K_41: [-26  46  41  65]
K_191: [-41  52  55  85]
K_611: [-23  30  29  47]
K_573: [ 45 -58 -62 -95]
K_579: [-19   9  19  25]
K_618: [-58 -64  24  29]
K_705: [ 34   4 -22 -22]
K_751: [-18  25  23  37]
K_763: [-32  55  51  81]
which: [  4 -22 -22]
K_705
which: [-58 -62]
K_573
which: [55 51 81]
K_763

K_527: [ 69  -1  85  97 -67   0   5 -11 -14]
K_906: [ -1  85 -67   0  97  69   5  10 -69]
K_665: [ 69  -1  85  97 -67   0   5   0 -83]
which: [ 69  -1  85  97 -67   0   5 -11 -14]
K_527
which: [-67   0  97  69   5  10 -69]
K_906
which: [ 97 -67   0   5   0 -83]
K_665
which: [ 69  -1  85  97 -67   0   5   0 -83]
K_665

K_442: [ -7 -11  87 -13 -14  76 -15 -20 -13  96  -7  72 -12   0  45 -14  -6  -8
 -16 -14  -6  81  68  95 -15  35 -11   3  -9]
K_35: [  5  -5 -49 -28 -63 -59 -52  33  18 -40  16 -55 -57  14 -12 -30   2 -14
  35  26  19 -47 -29 -41 -59 -11 -63 -64   5]
K_490: [ 12  -1  61 -48 -62  40 -56  25  11  90 -46  47 -54 -24  64 -29 -50 -32
  34  32 -37  67  50  87 -61  56 -55 -43  -3]
K_989: [ 21  19   0  12  54  18  43 -12  -8   6 -27  24  45 -16   2  36 -16   5
  -3  -5 -27  15   0   2  50  -2  62  54  -2]
K_540: [ 27  33  -8   0  12   6  54  43  18 -12 -31 -27  34 -22 -23  42 -24   2
  24  14 -28 -35 -43 -59  45 -19  57  30  13]
K_623: [-24  -9 -31  26  11 -30  14 -14  -6 -56  44 -41   8  23 -42   1  41  21
 -27 -25  39 -48 -19 -51  14 -36   3  -6   6]
K_83: [ 22  36 -84  16  45 -65  42  19  11 -82 -23 -52  30 -14 -41  45 -20  11
  22  12 -18 -62 -63 -85  45 -35  53  21  22]
K_85: [  3   3 -74  25  27 -58  26 -11  -5 -85  45 -55  22  31 -58  18  40  20
 -12 -17  38 -70 -58 -87  27 -52  27  17   2]
which: [ -5 -85  45 -55  22  31 -58  18  40]
K_85
which: [  0  12  54  18  43 -12  -8   6]
K_989
which: [-85  45 -35]
K_83

K_267: [  1  -1   2   7 -12 -16   2   3   7 -13  -2  13  12  -5  15 -10   9  -1
 -16  -6  14   9  -3  -9   2   3   1  -2]
K_291: [ 72  -3   3  77  26 -65  10  30  77 -54 -37  10  52   2  42 -33  19  47
 -11   9  57  54  -9  13  11  33  -9   2]
K_563: [-12  -5   2 -12 -18  -6   8   2  -6  -7   7  11   4  -1   9  -5   7  -8
 -15  -5   3   1  -4 -12  -9  -3   9  -8]
K_718: [  2   0  -2  -5   4   3   5   2   3   0   3  -9   0   4  -4  -1   0   7
   7   7  -3  -5   1  10 -13   2   4  -6]
K_762: [  3   3   0  11  -8 -12  -3   0   9  -8  -4  10   9  -7  11  -9   6   1
 -11  -6  13   5   0  -5   7   3  -3   1]
K_402: [ -1   0  -2  -8   0   3   6   2   3  -1   5  -8   1   3  -2  -3   2   5
   4   5  -2  -7   1   8 -15   1   6  -8]
K_246: [ 45   6  -3  44  16 -36   4  14  56 -30 -18  -5  34  -3  22 -29  14  38
   0   9  38  17   2  24  -5  24  -5  -6]
K_850: [ 10  15  -6  18 -13 -21  -8  -4  31 -14  -2   3  23 -16  16 -30  15  17
 -12  -7  32  -8   9  13  -5  13  -5 -10]
K_685: [-13  -2   1 -11 -20  -7   5   0  -5  -7   7  12   5  -4  10  -8   9  -8
 -17  -7   5  -1  -2 -11  -8  -3   8  -8]
K_177: [-13  -3   1 -11 -19  -5   5   0  -7  -5   7  11   4  -3   8  -6   7  -9
 -15  -7   3  -1  -2 -12  -7  -4   7  -7]
K_439: [ 69  -3   3  74  24 -64  10  29  75 -53 -35  10  51   2  41 -33  19  46
 -11   9  56  51  -9  13   9  32  -8   1]
which: [ 3 -1  5]
K_402
which: [  3   3   0  11  -8 -12  -3   0   9  -8  -4  10   9  -7  11  -9   6   1
 -11  -6  13   5   0  -5   7   3  -3   1]
K_762
which: [-33  19  47 -11   9  57]
K_291

K_254: [-14  11 -12  14]
K_195: [ -9 -14  12  36]
K_288: [-20  19  -2  22]
K_70: [ -5 -26  15  42]
K_380: [ 7 81 98 27]
K_787: [-16  88  39 -23]
which: [-14  12]
K_195
which: [-20  19  -2]
K_288

K_861: [-10  -2 -17   2  15   6  -7  14   9  -5  -7  -1  -9   0]
K_411: [ 36  17  16  20  18   4   1  28 -33   4 -81 -24   2   0]
K_776: [-24   3   0  18  -3   5   5  15   0   1  -3  21  -4   5]
K_149: [  4  -1 -17   6 -10  -1  -4 -32  32   2   4 -11  -4  13]
K_566: [  1 -17   6 -10  -1  -4   8  15 -13   6 -13   5  -2 -10]
which: [ -1 -17   6 -10  -1]
K_149
which: [ -1 -17   6 -10  -1  -4]
K_149
which: [ 0 18 -3  5  5 15  0]
K_776
which: [-24   2   0]
K_411
which: [-7 14  9 -5 -7 -1 -9]
K_861

K_919: [  5   2 -27 -49  26   2  29   9  30 -21]
K_49: [ 32   9  19  40 -74 -77  -2 -77 -54  37]
K_279: [ 48  67 -65  17   0 -41  19 -64 -31   2]
K_758: [  6 -16 -65 -88   6   2  65  14  30 -24]
K_160: [ 41  14   2  19 -41 -64   0 -65 -31  17]
which: [29  9]
K_919
which: [ 30 -24]
K_758
which: [  2  19 -41 -64   0 -65 -31  17]
K_160
which: [-77  -2 -77 -54  37]
K_49
which: [  2 -27 -49]
K_919
which: [ 19  40 -74 -77]
K_49

K_957: [  7 -20  10 -38  11 -12 -11  50  -3  -8 -12  17 -29 -39 -13  -4 -15  -3
  -9  34  16 -24]
K_282: [ -5   7  10 -12 -20 -11  11 -65 -19  24  25   2 -43  15  10  10  -5 -10
  12  11 -16  10]
K_309: [-31   1  46   5  -5  -6 -15  50  -3  -8 -12  17 -29 -39 -13  -4 -15  -3
  -9  34  16  23]
K_19: [-38   7  10 -12 -20 -11  11 -65 -19  24  25   2 -43  15  10  10  -5 -10
  12  11 -16  10]
which: [-38   7  10 -12 -20 -11  11]
K_19
which: [-38   7  10 -12 -20 -11  11 -65 -19  24  25   2 -43  15  10  10  -5 -10
  12  11 -16  10]
K_19
which: [-31   1  46   5  -5  -6 -15  50  -3  -8 -12  17 -29 -39 -13  -4 -15  -3
  -9  34  16  23]
K_309
which: [ -5   7  10 -12 -20 -11  11 -65 -19  24  25   2 -43  15  10  10  -5 -10
  12  11 -16  10]
K_282

K_990: [  8 -11  -2  48 -27]
K_921: [ 20 -46 -39 -41 -16]
K_837: [ 40 -61 -28 -14 -15]
K_392: [-46 -39 -40 -16 -37]
which: [ 20 -46]
K_921
which: [-46 -39 -40 -16]
K_392
which: [  8 -11  -2]
K_990
which: [ 20 -46 -39]
K_921
which: [-46 -39 -41 -16]
K_921

